One turn moves every row onto another: examples first, then more rows asked:
fale: [-11 -32  -8   5 -22   9  20  -5  -9  15   0   2]
biva: [-32  -3 -15 -27 -21  -5 -18   1 -31  12 -39 -17]
dabo: [ -8  11 -23 -33 -14  -3  -1  13 -14  -4  -6 -37]
dor: [-36 -17  16  -2 -14   4 -21  18  16  11  14 -23]
Zik: [ -7 -18 -42 -12   5  10  -2   6 -34  13  -9 -31]
zus: [ -2 -16 -39 -11  13  10 -12   5 -17  14  -4 -36]
gem: [-20 -32  12  -5  -4  -9 -51  15 -23   9   0 -31]
buz: [  2 -10  23   0  -3 -21  12 -16 -15   2   0 -26]
Vota: [  9  -7  22  -2 -16  -2  12  -1 -21  -7  12 -30]
lusun: [ -9 -14  41   1  15 -16   0  23 -20 -15  -9 -14]
lizal: [ -2 -28  -5   4 -10  14   4  -2  15  15   7  -7]
faro: [-12 -19  10 -35  15  13   2  11  -5   1 -47   3]
dom: [ -9 -14  41   0   8 -12   5  26 -28 -19  -7 -14]
guvum: [ -3 -14  24 -11  10  40  16  11 -34  -9   2 -17]
gode: [-52 -22   9  -1 -27  -8   4   9 -21  14  -1  -5]
ran: [-14   5  -9 -28 -16  16 -39  16   0   2 -18 -32]
Dumid: [ -4 -13 -16 -12  -6  28 -14  23 -46  -2 -29 -34]
kude: [-28 -34   9  -6 -18 -12 -36  15 -48   8  -7 -22]
sof: [ -8 -15 -12  -8  24   5 -26   2 -18  14 -43 -36]
vurag: [-15  11 -23 -33  -5 -16   0   2 -13   4 -16 -34]
rusis: [-17 -28   7 -10  24  29   3  49 -19   4 -17 -14]
zolek: [-26 -31   5  -9  34  10   6  33 -20  14 -32  -7]
Voge: [-25 -32   7  -3  -4  18 -17  12  -5   7   9  24]
norup: [-12 -17  25  -8  39   9   9 -12 -16   7 -16 -13]
viluf: [ -4 -17  10 -37   2  33   1  27  -8 -10 -34  -3]
moza: [-40  -5  19 -35 -10  -4 -23  15 -41   7   6  -4]
raza: [-28 -34   7  -4  -3  12 -15   8  -8  10   5  28]
zanut: [-35  -2  23 -33   5  -6 -39  13 -16   9  10 -11]

faro goes to kude
biva goes to Dumid
gode goes to guvum
Now find these:
Vota goes to lizal
vurag goes to Zik
raza goes to dom
moza goes to rusis

